Each row is where one point has got to under a steady rotation. How many ticks took it there?
The counts run from 0 to 217.
[162 108 124 124  84 190 100 140 112 125 129 101 155 154 121 162 138 101
 110  91  70 118 134 168 126 129 128 115  71 134 120 148 112 129  94  99]  103
[129 116 111 138  83 178 134 162 121 127 106 146 150 143 120 189 132 126
 127  93  89 141 126 128 114 131 140  97  67 148 107 187 137 109 120 128]  30
[122 116 128 103 110 149 146 132 125 129 112 137 164 134 126 182 139 122
 103  74  61 133  98 157 117 143 140 146  62 138 123 177 126 137 113 121]  86
[137  99 122 115 104 166 147 143 121 137 133 139 161 127 132 202 132 127
 104  81  80 130  94 159 133 153 137 122  79 116  98 151 130 139  83 115]  80
[132 126 131 114  75 169 112 159 130 138 110 119 169 166 122 176 127 112
 109  78  71 142 116 161 118 134 142 129  87 151 126 154  99 135 113 100]  162
[108 115 123 113  99 163 120 172 114 123 113 138 151 142 124 187 142 128
 132  72  98 140 111 133 122 157 127 115  70 149  85 182 128 126 107 114]  187
[152 127 143 133  87 164 131 138  98 128 148 127 148 136  97 170 135  99
 123  85  77 113 126 136 129 134 128  96  49 129 127 178 141 111 103 124]  210
[126 109 130 142  86 138 139 135 140 143 138 157 155 125 116 182 125 121
 117  87  60 140 110 155 110 130 157 131  64 120 115 178 128 131 118  90]  18
[136 105 138 132  82 148 147 153 123 115 110 137 149 135 117 154 157 116
 133  68  67 131 130 144 113 128 145 126  52 139 130 190 134 122 117 124]  58
[135 117 130 106  95 159 123 125 128 145 129 125 163 138 127 178 130 116
  96  76  62 130  99 173 121 140 138 146  76 126 123 159 110 144 103  91]  16
[143 124 134 133  72 166 111 161 111 115 118 115 159 160 104 157 136  92
 129  91  67 132 142 140 119 125 137 108  56 151 134 162 123 120 115 118]  64
[139 128 130 127  85 153 128 132 119 128 137 140 150 143 105 172 115 106
 129  92  57 131 125 138 107 130 137 101  67 138 146 196 150 108 113 116]  25
[124 126 125 134  73 160 108 158 138 141 121 132 171 157 113 178 119 110
 117  91  67 147 125 153 111 126 146 127  77 146 120 161 104 133 126  91]  163
[127 120 117 130  89 179 145 157 123 125  92 140 153 140 121 180 148 127
 114  81  89 131 120 140 118 125 136 117  60 148 112 183 123 120 122 136]  29
[110 116 134 113 105 150 139 148 115 131 126 147 145 121 119 182 147 127
 118  66  86 129 102 143 123 149 133 132  55 132  95 192 132 132 113 113]  117
[144 120 111 110 112 183 122 111 111 139 135 121 155 131 118 190 124 117
  94  97  67 115 101 164 124 139 122 120  67 123 118 166 127 128 101 112]  143
[113 127 130 112  88 159  92 154 128 135 124 123 152 154 123 169 130 116
 125  75  79 140 119 153 110 143 132 135  77 147 103 178 104 136 117  81]  193
[142 115 106 121 102 181 106 136 116 140 132 118 170 144 120 195 118 111
  97 109  67 125 114 165 125 138 131 120  72 129 109 134 115 138 102 101]  74
[127 107 103 126 110 171 138 142 110 115 103 137 167 133 115 191 140 118
 113 107  61 133 120 138 115 137 137 124  47 140 114 166 139 129 122 139]  214
[156 107 121 136  82 161 128 124 131 138 132 129 165 142 119 175 121 108
 106 101  48 130 124 169 113 121 148 124  72 122 142 154 124 129 106  99]  202
[128 136 119 122  88 187  99 160 107 129 113 112 165 153 109 183 135 109
 109  92  85 128 126 143 124 135 125 113  59 149 108 160 105 130 124 115]  35
[115 105 132 114 103 158 128 170 109 112 111 129 150 135 126 174 160 120
 133  68  89 132 118 133 124 153 132 129  55 145  93 172 125 136 111 120]  186
[136  99 131 138  88 141 138 132 137 134 145 156 137 124 125 170 130 121
 133  84  63 133 118 152 107 134 149 122  69 118 116 195 143 118 105  92]  19
[134  98 115 142  93 167 129 168 108 110 111 135 155 137 113 175 151 112
 138  99  76 133 140 130 117 136 141 107  50 143 102 165 142 124 115 128]  0
[142 130 144 122  79 162 156 145 125 147 117 140 163 142 111 190 124 118
 104  72  82 134 104 150 130 137 139 109  75 135 138 173 125 116 105 125]  23
[138 111 120 113  96 181 107 162 102 115 124 117 141 148 122 172 142 112
 140  82  98 124 126 137 124 153 115  95  73 148  92 182 137 115  90 114]  2
[134 108 119 140 106 157 139 131 112 128 136 141 163 117 110 187 134 114
 110 105  56 124 117 144 117 134 145 128  40 118 108 161 135 135 118 119]  145
[135 104 121 101 115 167 136 135 105 118 133 132 136 126 133 179 145 125
 125  72  86 121 104 145 126 157 119 112  68 131  97 192 148 122  85 119]  148
[148 122 125 129  86 189 102 142 115 136 125 105 159 141 119 173 141 106
 101  90  80 118 124 164 127 125 130 126  63 133 110 149 101 138 110 100]  104
[127 117 129 127  92 151 136 133 137 149 130 142 165 130 120 187 124 121
 100  82  61 134 104 162 116 133 150 142  66 123 121 164 115 141 117  95]  17
[126 132 124 129  77 155 115 156 127 131 118 134 162 162 104 175 116 106
 130  94  61 146 129 134 108 131 140 111  71 156 136 181 129 117 128 108]  94
